In the data rows, the value 128 means zero.
Each row of this table is followed by its label. One hidden rule gives the labels. It looks at one to three of the table's principal directions, none of them among the few with the most spread.
c(119, 118, 140, 130, 107, 140, 112, 101, 135, 117, 133, 103, 159, 120, 105, 114, 130, 119, 158, 115, 125, 147, 121,
  146, 109, 140, 126, 127, 132, 132, 139, 144, 89, 111, 161, 162, 153, 117, 142, 117, 126, 148, 123, 131, 130, 140,
  100, 143) E
c(139, 104, 160, 136, 95, 135, 145, 127, 113, 134, 132, 67, 142, 103, 134, 124, 118, 131, 164, 97, 136, 177, 113,
  133, 144, 119, 99, 118, 111, 142, 165, 162, 97, 88, 160, 155, 195, 86, 128, 134, 100, 160, 106, 135, 108, 121,
  126, 131) D
c(128, 125, 130, 125, 120, 147, 115, 104, 119, 95, 154, 124, 145, 133, 113, 125, 135, 96, 137, 154, 127, 135, 145,
  124, 114, 145, 157, 145, 134, 141, 131, 183, 92, 128, 144, 181, 135, 104, 165, 122, 154, 174, 140, 135, 166, 174,
  91, 152) C
c(158, 155, 132, 199, 143, 117, 146, 134, 188, 109, 173, 109, 148, 121, 141, 130, 126, 106, 159, 156, 202, 93, 104,
  171, 150, 97, 122, 90, 75, 101, 125, 125, 132, 147, 150, 127, 175, 142, 192, 95, 120, 123, 138, 110, 156, 136,
  95, 120) E
c(137, 155, 126, 145, 136, 121, 144, 144, 120, 148, 143, 108, 114, 106, 158, 129, 105, 133, 117, 112, 150, 147, 130,
  128, 153, 119, 109, 133, 109, 135, 131, 123, 136, 131, 127, 130, 135, 101, 144, 146, 113, 127, 140, 122, 107, 117,
  151, 122) D
c(119, 128, 98, 102, 141, 142, 141, 124, 140, 110, 102, 172, 136, 158, 127, 162, 119, 103, 104, 120, 125, 109, 140,
  127, 107, 128, 147, 113, 147, 99, 114, 89, 139, 169, 103, 143, 69, 148, 140, 143, 152, 125, 144, 130, 145, 120,
  113, 124) D
c(118, 83, 132, 92, 136, 141, 121, 98, 123, 135, 83, 147, 158, 163, 64, 109, 148, 126, 164, 138, 69, 125, 110,
  151, 117, 142, 131, 120, 164, 140, 119, 121, 122, 138, 136, 145, 114, 171, 119, 103, 133, 135, 119, 107, 117, 130,
  114, 127) B
c(105, 109, 149, 69, 135, 147, 94, 117, 118, 104, 86, 180, 114, 156, 115, 134, 154, 125, 115, 113, 71, 103, 113,
  133, 71, 114, 146, 126, 190, 124, 97, 80, 120, 136, 116, 128, 59, 145, 89, 148, 140, 121, 139, 130, 139, 144,
  140, 124) B
c(117, 140, 135, 115, 161, 143, 87, 119, 126, 129, 109, 131, 134, 132, 113, 104, 150, 169, 154, 138, 80, 131, 149,
  129, 108, 154, 135, 177, 132, 151, 108, 150, 125, 114, 142, 132, 111, 120, 120, 119, 129, 141, 147, 124, 110, 169,
  136, 132) C
c(109, 135, 119, 112, 120, 130, 156, 122, 138, 117, 124, 127, 157, 133, 117, 146, 113, 102, 128, 146, 155, 116, 123,
  153, 141, 123, 142, 112, 122, 102, 141, 149, 100, 150, 128, 164, 136, 165, 147, 120, 149, 127, 129, 127, 179, 112,
  97, 133) A
c(119, 107, 152, 78, 142, 163, 99, 103, 105, 108, 91, 168, 111, 158, 92, 130, 155, 134, 125, 131, 43, 152, 132,
  100, 90, 154, 148, 165, 181, 163, 120, 133, 108, 96, 122, 163, 76, 110, 97, 151, 128, 159, 126, 146, 114, 164,
  142, 142) B
c(128, 139, 111, 140, 146, 140, 142, 141, 106, 149, 137, 128, 127, 128, 131, 114, 149, 187, 131, 141, 102, 161, 163,
  95, 152, 158, 135, 176, 111, 169, 121, 155, 150, 110, 108, 111, 129, 88, 139, 137, 131, 144, 119, 136, 109, 146,
  146, 130) B
c(128, 189, 136, 132, 154, 98, 117, 143, 152, 119, 139, 185, 57, 125, 166, 149, 109, 103, 63, 136, 153, 77, 101,
  122, 117, 102, 130, 113, 129, 112, 102, 69, 155, 139, 103, 86, 67, 164, 92, 145, 112, 73, 151, 127, 132, 99,
  168, 108) A
c(131, 120, 162, 80, 123, 121, 126, 134, 119, 102, 99, 192, 91, 147, 133, 160, 131, 137, 94, 116, 101, 91, 109,
  115, 87, 107, 149, 118, 159, 129, 124, 70, 144, 124, 104, 116, 62, 146, 88, 162, 142, 128, 142, 131, 136, 107,
  132, 98) E
c(77, 112, 91, 86, 145, 131, 138, 116, 139, 145, 91, 176, 161, 142, 67, 104, 150, 169, 144, 126, 79, 98, 137,
  143, 113, 167, 126, 145, 154, 123, 135, 84, 134, 169, 92, 131, 104, 191, 115, 114, 143, 111, 126, 104, 123, 120,
  114, 150) C
c(131, 192, 110, 186, 141, 110, 143, 141, 166, 120, 183, 84, 132, 101, 171, 130, 94, 77, 131, 132, 215, 124, 123,
  160, 163, 108, 136, 110, 64, 97, 102, 157, 123, 166, 152, 132, 166, 120, 167, 117, 123, 106, 137, 123, 163, 123,
  121, 129) D
c(115, 143, 120, 122, 142, 135, 147, 142, 141, 113, 124, 142, 140, 142, 141, 140, 145, 123, 129, 146, 146, 97, 127,
  145, 135, 107, 133, 116, 122, 101, 116, 125, 124, 155, 117, 126, 126, 148, 138, 116, 139, 118, 138, 123, 166, 134,
  118, 122) B
c(176, 141, 182, 135, 132, 114, 104, 144, 124, 103, 136, 136, 86, 130, 148, 156, 120, 86, 104, 150, 142, 98, 91,
  130, 140, 76, 160, 106, 123, 135, 95, 128, 144, 123, 142, 101, 107, 126, 109, 133, 127, 115, 134, 130, 144, 133,
  144, 92) B
c(131, 135, 149, 109, 177, 131, 152, 142, 152, 117, 96, 206, 117, 172, 127, 138, 164, 182, 145, 140, 93, 65, 96,
  160, 109, 97, 125, 116, 129, 132, 88, 53, 165, 151, 103, 92, 80, 168, 131, 126, 131, 125, 148, 102, 131, 120,
  131, 85) A
c(127, 122, 93, 121, 140, 148, 133, 110, 111, 145, 122, 139, 165, 143, 83, 106, 128, 118, 147, 118, 91, 135, 146,
  136, 139, 162, 119, 152, 148, 142, 121, 118, 113, 177, 137, 179, 118, 113, 166, 120, 147, 149, 147, 111, 99, 147,
  103, 154) B
c(65, 175, 48, 100, 165, 127, 136, 129, 143, 148, 107, 164, 161, 132, 110, 110, 112, 139, 133, 122, 114, 77, 163,
  156, 128, 175, 110, 164, 113, 91, 121, 121, 114, 220, 109, 154, 111, 188, 131, 106, 149, 103, 165, 107, 143, 120,
  106, 164) E
c(144, 132, 154, 131, 143, 112, 134, 131, 143, 118, 129, 162, 114, 143, 126, 140, 137, 154, 131, 149, 124, 100, 108,
  138, 125, 112, 156, 119, 109, 148, 95, 110, 164, 120, 121, 83, 105, 152, 124, 125, 139, 124, 123, 122, 134, 110,
  126, 86) C
c(151, 62, 202, 131, 60, 149, 133, 110, 106, 117, 126, 55, 146, 100, 118, 132, 134, 140, 173, 105, 121, 195, 96,
  125, 132, 111, 99, 106, 128, 156, 193, 174, 77, 26, 168, 146, 223, 72, 123, 122, 85, 191, 72, 155, 110, 136,
  120, 135) E
c(120, 96, 143, 103, 111, 132, 127, 129, 127, 119, 97, 117, 146, 138, 119, 131, 136, 121, 146, 97, 120, 133, 116,
  143, 112, 109, 140, 107, 148, 106, 122, 100, 127, 138, 138, 128, 124, 129, 107, 132, 131, 124, 114, 124, 134, 122,
  122, 118) E
c(160, 90, 140, 140, 115, 99, 76, 124, 136, 109, 137, 89, 114, 131, 131, 132, 101, 53, 124, 130, 161, 122, 128,
  135, 113, 105, 175, 94, 123, 105, 102, 147, 168, 155, 146, 111, 131, 137, 128, 115, 135, 129, 125, 111, 146, 146,
  121, 105) C
c(128, 134, 163, 130, 109, 123, 167, 147, 137, 128, 120, 118, 115, 104, 163, 157, 112, 151, 130, 104, 153, 133, 90,
  140, 141, 91, 96, 96, 104, 117, 156, 111, 115, 88, 126, 105, 157, 131, 103, 146, 98, 119, 103, 144, 129, 80,
  147, 115) D
c(149, 111, 84, 119, 132, 103, 131, 149, 118, 139, 111, 159, 130, 164, 127, 146, 115, 115, 103, 129, 131, 80, 154,
  116, 135, 130, 149, 118, 118, 109, 104, 101, 188, 200, 104, 97, 92, 159, 129, 121, 166, 113, 147, 110, 128, 102,
  103, 91) E
c(116, 112, 152, 109, 140, 141, 133, 108, 147, 123, 109, 153, 165, 138, 77, 110, 154, 159, 181, 120, 86, 99, 99,
  176, 113, 130, 110, 132, 143, 137, 122, 91, 101, 140, 146, 149, 137, 152, 138, 108, 132, 143, 130, 110, 112, 137,
  100, 137) E
c(144, 188, 112, 152, 170, 95, 109, 164, 140, 128, 158, 137, 54, 119, 205, 152, 98, 115, 60, 136, 177, 121, 161,
  93, 126, 114, 155, 144, 98, 117, 90, 122, 195, 144, 95, 86, 73, 114, 120, 168, 127, 97, 163, 130, 129, 126,
  179, 94) C
c(102, 101, 153, 77, 140, 140, 100, 111, 133, 97, 91, 180, 121, 157, 90, 117, 169, 151, 145, 119, 62, 111, 119,
  127, 64, 138, 165, 142, 171, 139, 108, 93, 132, 125, 117, 133, 73, 148, 84, 145, 142, 133, 128, 122, 137, 148,
  125, 125) C
c(109, 149, 91, 127, 134, 123, 134, 132, 123, 147, 125, 141, 111, 124, 143, 127, 114, 128, 90, 132, 135, 137, 145,
  106, 132, 145, 123, 133, 138, 116, 133, 121, 140, 130, 102, 115, 99, 142, 116, 137, 125, 98, 129, 134, 130, 110,
  153, 140) A
c(139, 156, 137, 140, 123, 110, 88, 139, 111, 129, 146, 101, 50, 104, 180, 130, 96, 62, 64, 103, 152, 169, 129,
  83, 124, 115, 134, 127, 145, 119, 119, 127, 142, 108, 128, 116, 104, 83, 79, 163, 89, 98, 127, 144, 108, 133,
  196, 133) A
c(131, 152, 158, 100, 137, 111, 72, 149, 107, 125, 116, 136, 61, 113, 165, 140, 108, 126, 80, 99, 108, 127, 132,
  102, 101, 116, 151, 155, 139, 136, 99, 112, 154, 122, 119, 99, 77, 107, 66, 171, 116, 109, 143, 138, 115, 134,
  180, 108) E
c(98, 111, 84, 91, 126, 123, 179, 129, 111, 158, 103, 172, 150, 145, 98, 115, 141, 169, 121, 105, 100, 120, 150,
  114, 123, 161, 103, 138, 161, 128, 158, 69, 140, 161, 93, 149, 94, 151, 122, 144, 154, 118, 144, 108, 95, 87,
  114, 131) C
c(102, 155, 71, 102, 142, 119, 152, 141, 112, 150, 117, 177, 114, 144, 144, 138, 114, 134, 73, 120, 126, 109, 160,
  104, 127, 149, 121, 140, 145, 114, 125, 87, 152, 174, 82, 126, 68, 150, 124, 150, 150, 102, 158, 123, 124, 94,
  137, 123) A
c(127, 103, 99, 128, 170, 155, 111, 106, 124, 158, 109, 150, 192, 166, 57, 72, 187, 211, 195, 138, 43, 125, 165,
  142, 118, 184, 116, 189, 147, 175, 96, 112, 139, 153, 140, 143, 117, 117, 176, 98, 159, 158, 151, 100, 70, 175,
  94, 132) E
c(155, 148, 146, 164, 157, 129, 84, 140, 136, 123, 147, 107, 112, 118, 141, 114, 143, 131, 141, 152, 126, 124, 132,
  129, 142, 116, 148, 152, 108, 141, 87, 155, 147, 123, 146, 95, 137, 101, 133, 111, 118, 123, 129, 128, 124, 180,
  151, 127) B
c(133, 96, 87, 106, 113, 143, 115, 137, 76, 152, 113, 149, 124, 141, 133, 132, 146, 157, 85, 125, 89, 138, 181,
  66, 117, 154, 117, 157, 176, 142, 142, 122, 143, 122, 95, 112, 86, 101, 116, 149, 158, 127, 138, 148, 98, 136,
  138, 138) E
c(128, 113, 104, 94, 145, 130, 157, 128, 100, 139, 97, 166, 172, 169, 85, 118, 151, 194, 160, 157, 81, 104, 164,
  125, 136, 167, 157, 167, 115, 161, 123, 148, 156, 161, 118, 142, 104, 150, 150, 112, 184, 162, 154, 101, 131, 122,
  78, 96) E
c(112, 124, 100, 99, 157, 132, 96, 127, 92, 160, 99, 139, 128, 134, 110, 86, 142, 172, 137, 114, 61, 138, 170,
  109, 115, 171, 125, 186, 153, 154, 106, 122, 154, 151, 122, 123, 92, 111, 111, 127, 137, 133, 153, 108, 78, 156,
  150, 136) D
c(126, 112, 118, 124, 115, 138, 134, 130, 131, 108, 132, 120, 160, 140, 120, 137, 142, 106, 136, 140, 147, 113, 138,
  136, 130, 118, 149, 114, 127, 109, 130, 142, 120, 156, 126, 144, 143, 132, 154, 113, 151, 141, 130, 124, 167, 146,
  92, 127) D
c(139, 128, 152, 134, 109, 133, 147, 137, 133, 110, 136, 124, 125, 121, 155, 154, 131, 125, 117, 130, 160, 125, 111,
  128, 126, 94, 123, 98, 128, 117, 148, 121, 115, 101, 128, 127, 133, 121, 135, 141, 127, 128, 128, 140, 150, 115,
  123, 115) C
c(126, 94, 143, 83, 115, 101, 114, 152, 119, 111, 87, 138, 80, 139, 161, 160, 107, 94, 89, 113, 140, 107, 121,
  112, 97, 89, 159, 89, 148, 85, 131, 108, 173, 140, 98, 95, 87, 166, 61, 155, 127, 103, 125, 122, 161, 103,
  157, 97) C
c(143, 191, 123, 210, 129, 114, 107, 112, 147, 141, 209, 53, 131, 73, 145, 92, 91, 86, 144, 137, 189, 169, 129,
  145, 168, 147, 117, 152, 79, 137, 116, 197, 89, 115, 190, 152, 194, 80, 170, 107, 111, 122, 126, 140, 120, 150,
  130, 170) E
c(94, 135, 93, 161, 136, 148, 163, 134, 162, 137, 138, 75, 181, 117, 126, 113, 138, 125, 166, 151, 175, 153, 133,
  164, 169, 125, 117, 113, 103, 86, 144, 171, 100, 139, 126, 146, 196, 145, 171, 96, 114, 113, 97, 128, 180, 147,
  122, 169) A
c(133, 107, 159, 103, 84, 126, 103, 114, 85, 137, 122, 95, 101, 102, 140, 128, 101, 90, 104, 71, 111, 176, 113,
  107, 113, 122, 106, 120, 166, 144, 142, 119, 100, 93, 153, 142, 127, 81, 84, 157, 104, 135, 118, 144, 79, 110,
  157, 132) D
c(124, 96, 153, 134, 88, 132, 134, 119, 123, 130, 125, 52, 148, 107, 132, 125, 116, 108, 153, 123, 157, 181, 115,
  138, 142, 116, 114, 102, 121, 115, 171, 184, 93, 78, 156, 150, 199, 117, 126, 115, 100, 145, 94, 138, 144, 125,
  128, 137) A
c(133, 110, 114, 140, 85, 141, 150, 128, 89, 141, 147, 82, 144, 112, 137, 118, 119, 103, 134, 106, 138, 171, 135,
  110, 152, 135, 99, 124, 132, 130, 162, 170, 86, 117, 149, 162, 180, 77, 133, 133, 124, 145, 111, 146, 123, 124,
  120, 160) B
c(117, 88, 143, 111, 115, 162, 129, 109, 127, 114, 105, 113, 172, 138, 88, 121, 162, 152, 182, 120, 87, 151, 130,
  133, 115, 145, 124, 139, 137, 141, 149, 153, 91, 102, 146, 161, 162, 113, 128, 117, 127, 166, 106, 138, 122, 153,
  100, 145) D
c(190, 133, 200, 191, 105, 124, 138, 130, 119, 125, 188, 88, 110, 95, 144, 129, 131, 157, 150, 149, 148, 164, 92,
  123, 166, 104, 122, 130, 84, 193, 135, 173, 116, 42, 167, 105, 193, 62, 155, 130, 106, 164, 97, 151, 109, 133,
  133, 111) A
c(122, 161, 100, 135, 161, 117, 169, 141, 131, 166, 131, 151, 144, 129, 125, 113, 128, 173, 138, 143, 129, 94, 130,
  153, 166, 136, 85, 142, 106, 137, 124, 107, 138, 164, 117, 120, 135, 157, 157, 107, 134, 116, 156, 101, 101, 103,
  125, 119) B
c(109, 155, 94, 142, 130, 143, 139, 118, 134, 147, 141, 167, 138, 107, 122, 126, 141, 181, 102, 153, 122, 115, 142,
  106, 127, 159, 92, 144, 141, 146, 164, 110, 109, 94, 100, 114, 109, 147, 144, 126, 132, 108, 138, 143, 110, 115,
  129, 157) C
c(125, 142, 163, 120, 129, 131, 110, 116, 128, 122, 123, 114, 125, 113, 118, 117, 124, 118, 145, 110, 112, 144, 106,
  145, 126, 125, 134, 139, 133, 139, 110, 126, 105, 114, 160, 138, 130, 110, 107, 127, 113, 129, 122, 130, 111, 137,
  140, 133) B
c(146, 143, 178, 155, 132, 123, 96, 142, 152, 119, 136, 101, 92, 107, 155, 139, 132, 119, 121, 122, 146, 140, 92,
  133, 133, 86, 133, 109, 117, 128, 105, 117, 135, 85, 139, 79, 140, 115, 95, 135, 86, 97, 100, 145, 120, 134,
  174, 111) D
c(143, 166, 172, 133, 155, 88, 75, 132, 151, 102, 142, 147, 67, 126, 129, 121, 116, 73, 112, 145, 136, 84, 87,
  144, 118, 102, 182, 122, 115, 128, 69, 120, 158, 152, 145, 95, 95, 160, 77, 124, 117, 88, 136, 110, 147, 135,
  154, 104) D
c(139, 120, 106, 112, 144, 115, 110, 125, 115, 138, 119, 169, 109, 151, 117, 128, 125, 105, 93, 149, 111, 93, 138,
  117, 121, 132, 133, 127, 160, 127, 108, 103, 157, 163, 109, 115, 75, 160, 124, 123, 150, 109, 154, 113, 116, 125,
  133, 118) B
c(106, 128, 103, 124, 156, 129, 120, 125, 143, 128, 115, 153, 150, 148, 95, 100, 155, 144, 157, 159, 105, 89, 132,
  150, 126, 143, 146, 138, 125, 120, 106, 133, 141, 168, 119, 116, 122, 175, 130, 93, 143, 113, 131, 104, 156, 149,
  114, 139) B
Here are more rows. What is the label of each one?
c(150, 120, 108, 186, 81, 117, 137, 123, 123, 155, 178, 54, 134, 71, 154, 129, 89, 121, 107, 121, 196, 193, 155,
  91, 152, 145, 96, 116, 109, 133, 200, 167, 120, 70, 135, 138, 182, 87, 165, 141, 112, 133, 114, 147, 100, 109,
  130, 150) -> C
c(143, 108, 119, 104, 142, 109, 146, 147, 102, 157, 91, 175, 106, 160, 122, 127, 141, 174, 113, 126, 89, 107, 134,
  100, 127, 133, 119, 132, 144, 146, 126, 82, 184, 137, 99, 93, 79, 151, 94, 142, 139, 111, 143, 108, 87, 88,
  144, 86) -> B
c(126, 135, 125, 97, 118, 108, 102, 136, 113, 118, 115, 140, 93, 129, 151, 149, 100, 71, 79, 110, 138, 107, 129,
  114, 113, 112, 151, 113, 146, 103, 110, 112, 144, 160, 121, 115, 84, 142, 85, 142, 136, 103, 143, 128, 135, 111,
  144, 112) -> D
c(186, 129, 187, 161, 109, 93, 92, 136, 140, 88, 170, 83, 55, 123, 169, 168, 91, 7, 86, 139, 192, 143, 94,
  112, 145, 74, 180, 83, 101, 120, 93, 169, 153, 111, 151, 102, 148, 102, 100, 135, 101, 124, 99, 147, 148, 132,
  154, 91) -> B
c(144, 129, 171, 144, 119, 132, 96, 117, 138, 104, 144, 124, 124, 122, 115, 123, 143, 130, 148, 137, 116, 123, 103,
  138, 115, 121, 149, 137, 123, 144, 111, 145, 105, 96, 161, 121, 142, 113, 115, 122, 129, 133, 111, 147, 142, 150,
  118, 135) -> E
c(170, 93, 141, 141, 72, 114, 148, 141, 87, 121, 160, 102, 86, 126, 160, 158, 112, 66, 67, 133, 174, 165, 128,
  69, 149, 101, 141, 88, 142, 137, 167, 149, 144, 96, 108, 127, 142, 85, 126, 155, 122, 142, 107, 144, 138, 110,
  138, 109) -> B
c(182, 119, 194, 136, 118, 121, 102, 137, 124, 100, 137, 128, 95, 128, 147, 160, 127, 108, 116, 135, 133, 114, 97,
  127, 126, 80, 152, 112, 127, 142, 102, 124, 137, 98, 151, 98, 119, 102, 115, 138, 129, 137, 122, 145, 127, 137,
  136, 94) -> A
c(147, 130, 143, 144, 104, 109, 148, 132, 135, 125, 135, 101, 114, 130, 148, 149, 100, 74, 112, 122, 174, 141, 101,
  134, 151, 101, 126, 88, 114, 103, 132, 132, 124, 120, 146, 127, 152, 130, 118, 125, 112, 113, 108, 138, 140, 91,
  130, 111) -> A
c(127, 131, 119, 166, 121, 130, 105, 117, 141, 138, 155, 77, 159, 109, 119, 103, 132, 137, 159, 139, 143, 149, 144,
  140, 142, 150, 121, 148, 100, 133, 127, 177, 109, 112, 158, 125, 187, 111, 153, 95, 122, 136, 111, 137, 125, 154,
  113, 149) -> E
c(130, 119, 138, 119, 117, 114, 107, 140, 108, 144, 122, 102, 93, 108, 148, 121, 106, 120, 111, 101, 126, 146, 132,
  110, 121, 127, 103, 136, 138, 123, 156, 133, 129, 115, 128, 136, 140, 113, 93, 149, 101, 125, 132, 128, 105, 126,
  160, 137) -> E
c(120, 105, 96, 137, 108, 136, 140, 129, 137, 133, 124, 119, 134, 134, 133, 142, 123, 88, 116, 113, 144, 126, 122,
  125, 135, 120, 92, 90, 135, 93, 148, 118, 115, 142, 113, 122, 157, 143, 123, 116, 107, 112, 104, 141, 130, 113,
  128, 151) -> B
c(96, 155, 62, 147, 132, 123, 131, 139, 154, 127, 155, 118, 134, 113, 161, 136, 110, 98, 94, 132, 188, 119, 169,
  119, 123, 139, 128, 123, 120, 73, 140, 138, 127, 167, 100, 136, 125, 146, 147, 135, 143, 95, 142, 136, 168, 130,
  125, 161) -> C
c(120, 111, 120, 119, 110, 110, 160, 135, 122, 138, 121, 127, 102, 128, 140, 141, 113, 102, 100, 133, 150, 139, 116,
  108, 140, 119, 116, 95, 140, 108, 160, 133, 134, 113, 105, 120, 131, 159, 90, 140, 115, 100, 106, 135, 138, 84,
  152, 131) -> B
c(111, 120, 103, 104, 121, 133, 126, 135, 125, 120, 105, 135, 141, 142, 132, 146, 120, 102, 123, 117, 126, 104, 135,
  136, 125, 123, 135, 116, 127, 95, 115, 130, 124, 169, 121, 120, 124, 151, 111, 118, 140, 118, 123, 134, 153, 121,
  116, 133) -> D
c(144, 156, 112, 160, 123, 109, 157, 154, 93, 175, 155, 91, 82, 99, 182, 119, 96, 147, 94, 100, 151, 194, 151,
  77, 165, 143, 90, 150, 104, 153, 153, 142, 152, 94, 119, 120, 145, 64, 118, 167, 95, 124, 127, 138, 73, 94,
  180, 123) -> A
c(113, 209, 145, 155, 195, 99, 94, 138, 177, 134, 135, 112, 89, 106, 151, 103, 102, 116, 136, 149, 156, 114, 102,
  176, 145, 113, 147, 143, 84, 108, 72, 137, 150, 146, 147, 102, 122, 165, 111, 110, 89, 79, 139, 105, 147, 142,
  181, 123) -> A
c(91, 105, 83, 82, 148, 124, 141, 124, 131, 128, 97, 180, 130, 173, 102, 132, 142, 118, 105, 154, 107, 99, 149,
  120, 108, 147, 152, 125, 162, 104, 121, 116, 152, 173, 79, 134, 76, 197, 113, 129, 160, 108, 135, 115, 162, 116,
  121, 128) -> B
c(182, 129, 184, 136, 135, 114, 87, 142, 118, 117, 136, 136, 83, 126, 143, 153, 132, 142, 99, 146, 119, 124, 123,
  101, 125, 103, 163, 142, 128, 166, 101, 126, 166, 86, 131, 85, 93, 103, 111, 151, 133, 129, 133, 141, 106, 140,
  152, 81) -> E
c(162, 137, 162, 172, 116, 86, 107, 145, 127, 149, 155, 75, 91, 97, 155, 113, 95, 122, 142, 108, 152, 144, 100,
  138, 158, 110, 123, 123, 76, 141, 103, 152, 155, 110, 165, 70, 182, 107, 93, 118, 93, 111, 95, 131, 102, 105,
  159, 109) -> E
c(141, 114, 115, 134, 98, 89, 132, 144, 120, 150, 127, 87, 95, 114, 174, 145, 64, 77, 89, 68, 177, 159, 130,
  117, 128, 110, 117, 90, 122, 90, 135, 98, 165, 145, 128, 113, 127, 116, 104, 158, 110, 106, 121, 127, 106, 74,
  154, 107) -> E
c(120, 129, 132, 118, 131, 109, 111, 123, 120, 149, 119, 133, 125, 115, 111, 105, 119, 167, 137, 125, 104, 126, 129,
  132, 119, 149, 131, 151, 127, 147, 126, 129, 139, 119, 135, 112, 116, 148, 103, 130, 136, 116, 130, 119, 111, 112,
  135, 126) -> E
c(128, 74, 121, 96, 149, 113, 110, 110, 153, 128, 90, 192, 154, 179, 60, 119, 160, 138, 152, 149, 80, 50, 112,
  163, 97, 129, 139, 108, 161, 121, 93, 69, 163, 181, 115, 97, 88, 220, 118, 92, 164, 108, 134, 95, 118, 118,
  94, 105) -> C
c(148, 114, 123, 163, 125, 137, 147, 120, 124, 147, 147, 71, 166, 121, 125, 108, 124, 131, 172, 113, 140, 179, 139,
  142, 155, 136, 109, 133, 113, 138, 124, 154, 117, 122, 167, 152, 173, 77, 172, 118, 129, 154, 119, 127, 95, 138,
  117, 135) -> B
c(107, 89, 108, 112, 89, 136, 122, 124, 99, 143, 111, 89, 162, 118, 104, 106, 136, 147, 155, 110, 104, 157, 156,
  109, 130, 164, 118, 151, 132, 126, 168, 175, 101, 115, 139, 143, 178, 115, 101, 114, 131, 142, 100, 142, 126, 133,
  110, 161) -> E
c(84, 69, 109, 87, 106, 168, 187, 103, 123, 130, 96, 138, 202, 151, 86, 119, 161, 170, 188, 104, 87, 141, 128,
  155, 107, 148, 82, 116, 160, 121, 171, 122, 71, 126, 125, 183, 159, 142, 148, 125, 147, 166, 112, 131, 131, 114,
  82, 161) -> D
c(130, 119, 164, 118, 114, 116, 194, 139, 122, 126, 124, 125, 119, 132, 136, 139, 123, 144, 144, 119, 142, 147, 93,
  139, 148, 104, 127, 100, 106, 141, 149, 123, 135, 108, 122, 135, 153, 128, 123, 145, 113, 147, 108, 117, 140, 84,
  130, 97) -> B
c(115, 146, 125, 112, 141, 141, 108, 148, 78, 142, 122, 100, 88, 116, 161, 111, 132, 127, 102, 131, 104, 181, 158,
  84, 144, 137, 139, 173, 147, 142, 121, 183, 126, 107, 118, 134, 116, 76, 90, 153, 112, 125, 126, 144, 130, 166,
  190, 150) -> B
c(93, 141, 106, 123, 148, 135, 129, 131, 158, 119, 118, 157, 110, 137, 150, 124, 145, 114, 110, 124, 137, 106, 118,
  136, 100, 112, 110, 103, 156, 84, 119, 79, 129, 142, 101, 111, 101, 158, 111, 128, 109, 90, 131, 125, 147, 131,
  156, 147) -> B
